One turn moves each row of this set onto another row. After a few examples, where does it send each row asked below?
L: .20  .11  .03  .06  .08  -.01  -.07  .13  .05  -.07  .06  .00  -.22
K: -.13  .19  -.16  .11  -.15  -.01  .17  .05  .06  .07  -.13  -.09  -.10
M: .15  -.38  .07  .11  .02  .05  -.04  -.14  .08  .07  -.01  -.07  .18
J: .14  -.40  .09  .17  -.13  -.03  -.06  -.10  -.06  .15  .01  -.11  .02
Z: .15  -.38  .05  .06  -.09  .09  -.06  -.13  -.03  .14  -.07  -.12  .11
V: .11  .07  -.05  .25  -.09  -.26  .04  -.13  -.14  -.06  -.12  .10  .27
B: .02  -.27  .06  .25  -.02  .16  -.06  .23  -.05  .15  -.18  .12  .20
P: -.14  .20  -.17  .11  -.08  .01  .17  .04  .12  .03  -.12  -.07  -.05
N: .00  -.28  .08  .35  -.05  .06  -.07  .24  -.08  .16  -.12  .13  .13
X: -.15  .19  -.15  .18  -.14  -.08  .17  .05  .06  .06  -.08  -.07  -.13
E: -.15  .19  -.15  .19  -.07  -.07  .17  .05  .13  .02  -.06  -.05  -.07
A: .11  .07  -.05  .22  -.20  -.25  .03  -.11  -.24  -.01  -.15  .06  .19
W: .20  .12  .02  -.02  .08  .08  -.05  .12  .05  -.07  .00  -.02  -.18
Y: .21  .11  .02  -.02  -.02  .07  -.07  .13  -.02  -.02  -.02  -.04  -.25
C: .01  -.29  .06  .28  -.09  .14  -.07  .23  -.11  .19  -.17  .11  .14
R: .12  .10  -.07  .14  -.09  -.16  .03  -.13  -.14  -.06  -.20  .08  .32
H: .13  -.40  .09  .23  -.02  -.07  -.05  -.11  .03  .10  .07  -.06  .09
G: .12  .08  -.08  .13  -.20  -.15  .02  -.12  -.23  -.01  -.22  .04  .25
Q: .01  -.28  .07  .32  .02  .10  -.07  .23  -.02  .13  -.12  .14  .19
S: .19  .10  .04  .06  .00  -.02  -.06  .14  -.02  -.02  .04  -.02  -.29

A moves to -> V
W moves to -> Y
Z moves to -> J
And these:
P moves to -> K
B moves to -> C

One turn moves each row of this set onto another row. After a few examples, where does it send each row asked below?
pubut: .04  .11  -.30  .12  .00  .04  .21  -.08  .04  -.23  -.15  -.05  .35  -.05  .06  -.07  .17  .05  .14  .25  -.20  -.28  .02  .08  .10
fivot: -.11  .34  -.18  -.08  .20  -.26  .32  -.28  .02  .02  .19  .01  .34  .04  -.04  .07  .08  -.21  -.04  .02  .04  -.32  -.10  .01  -.18
bagod: .00  .16  -.21  -.03  -.22  -.26  .16  -.20  .07  -.12  .20  -.05  .14  .11  .08  .19  .25  -.09  .25  -.22  .06  -.25  .03  .36  .04
zerip: -.03  -.04  .16  -.11  -.01  -.19  .15  -.04  .14  .06  .22  -.10  .00  .14  -.06  .16  .28  -.25  .09  -.21  -.04  -.18  -.14  .26  -.03
fiv: -.17  .08  .13  .13  .26  -.06  .32  -.34  -.10  .15  .16  .01  -.10  .10  .11  .28  .04  -.10  .17  -.06  -.01  -.20  -.10  .28  -.05
buf: .10  .00  -.16  .00  .03  -.21  .11  -.28  -.03  .13  .11  -.13  .15  -.03  -.07  .09  -.09  .11  -.15  .08  .06  -.21  .18  .07  -.13
mepir: .00  .10  -.12  .03  .28  -.01  .22  -.20  -.10  -.07  .13  .38  .11  -.06  -.12  .07  .16  -.17  -.08  -.19  -.04  -.29  .09  .10  .20
Nuziv: -.13  .14  -.27  .26  .30  .13  .32  -.14  -.15  .08  -.08  -.06  .04  .03  .13  .13  -.01  .05  .08  .15  -.03  -.37  -.05  .06  .09
lova: -.08  -.03  -.08  .22  .04  -.16  .13  -.33  .00  -.02  .08  -.19  -.19  .18  -.11  .11  -.05  -.16  .21  -.19  .00  -.28  .03  .31  .15
zof: .26  -.12  -.15  -.08  .15  .00  .51  -.14  .04  .16  .02  -.02  .25  -.02  -.21  .24  .15  -.22  .30  .04  -.20  -.23  .02  .12  -.02
sifa: .17  .05  .00  .00  .06  -.10  .27  -.43  .04  -.24  .08  -.27  .07  .16  -.06  .13  .01  -.10  .13  .28  .06  -.15  -.12  .00  .19
taka: .17  -.05  -.24  -.01  .09  -.17  .29  -.27  .09  .01  .23  .08  .20  -.02  .10  .22  .15  -.09  .00  .12  .13  -.41  -.11  .10  .34
fek: .00  .14  -.12  -.07  .24  -.01  .27  -.14  .01  -.06  -.02  -.48  .15  .03  -.13  .13  .18  -.22  .19  -.08  -.07  -.02  -.04  -.14  -.04
zop: .18  .01  -.09  -.05  -.13  -.09  .05  -.03  .11  -.19  -.05  -.01  .30  .17  -.24  -.08  .23  -.14  .14  -.10  -.10  -.11  -.11  .12  .04
rila: -.03  .10  -.07  .00  .23  -.18  .19  -.16  -.08  -.10  .09  -.07  .51  .15  .33  .13  .15  -.24  .29  .00  -.09  -.24  .03  .07  -.01
Vod: -.08  .31  -.24  -.10  -.08  -.08  .18  .14  -.12  -.20  .00  .07  .15  .29  -.08  .01  .26  -.10  .08  -.03  -.03  -.23  .06  .10  .20
zupe: .07  .13  .07  .01  .19  -.19  .49  -.05  .01  -.11  .03  .09  .00  .11  -.32  .09  .15  -.29  .03  .22  -.03  -.37  .01  .05  -.08
Ralip: -.06  .06  .03  .03  .25  -.14  .27  -.05  -.06  -.07  -.02  -.01  .09  -.26  -.13  .17  .30  -.08  .10  -.11  -.13  -.03  .30  .07  -.10
Mar: -.03  -.06  .01  .22  .19  -.15  .20  .03  -.24  -.24  .14  -.12  -.03  .20  -.06  .08  .10  -.21  .01  .09  -.22  -.44  -.09  -.03  .14
Getet: -.12  .09  -.13  .15  .13  -.18  .31  .00  -.17  -.01  -.20  .08  .26  .13  -.05  .10  .13  .01  .33  .22  -.14  -.03  .12  .12  .20
voguf: .10  -.04  -.15  -.20  .12  .20  .22  -.32  -.02  .01  .16  -.20  .10  .05  -.12  .02  -.01  -.14  -.05  .02  -.34  -.26  .14  .13  .08
voz: .11  -.06  -.16  .29  .09  -.19  .19  -.26  -.10  .00  .09  .01  .21  .00  -.20  .44  .18  .05  .33  -.09  -.17  -.22  -.13  .18  .03
mukag: -.13  .25  -.13  -.08  .16  .11  .04  -.23  .15  -.15  .14  -.14  .13  .12  -.07  .33  .32  -.12  .04  -.07  -.28  -.39  .05  .23  .15
Kodu: -.30  .01  -.20  .15  .28  -.10  .30  -.17  -.03  .12  .00  -.26  .08  .06  .09  .11  .07  -.23  .28  .03  -.28  -.25  -.02  .19  .28
zuru: .12  .06  .04  .09  .14  -.07  -.06  -.04  .02  -.05  -.17  -.06  .11  .26  -.08  .24  .08  .01  .08  .03  .18  -.22  .28  .11  .01

zerip moves to -> Nuziv
lova moves to -> Getet
sifa moves to -> Ralip
And these:
Mar moves to -> zuru
fivot moves to -> voguf

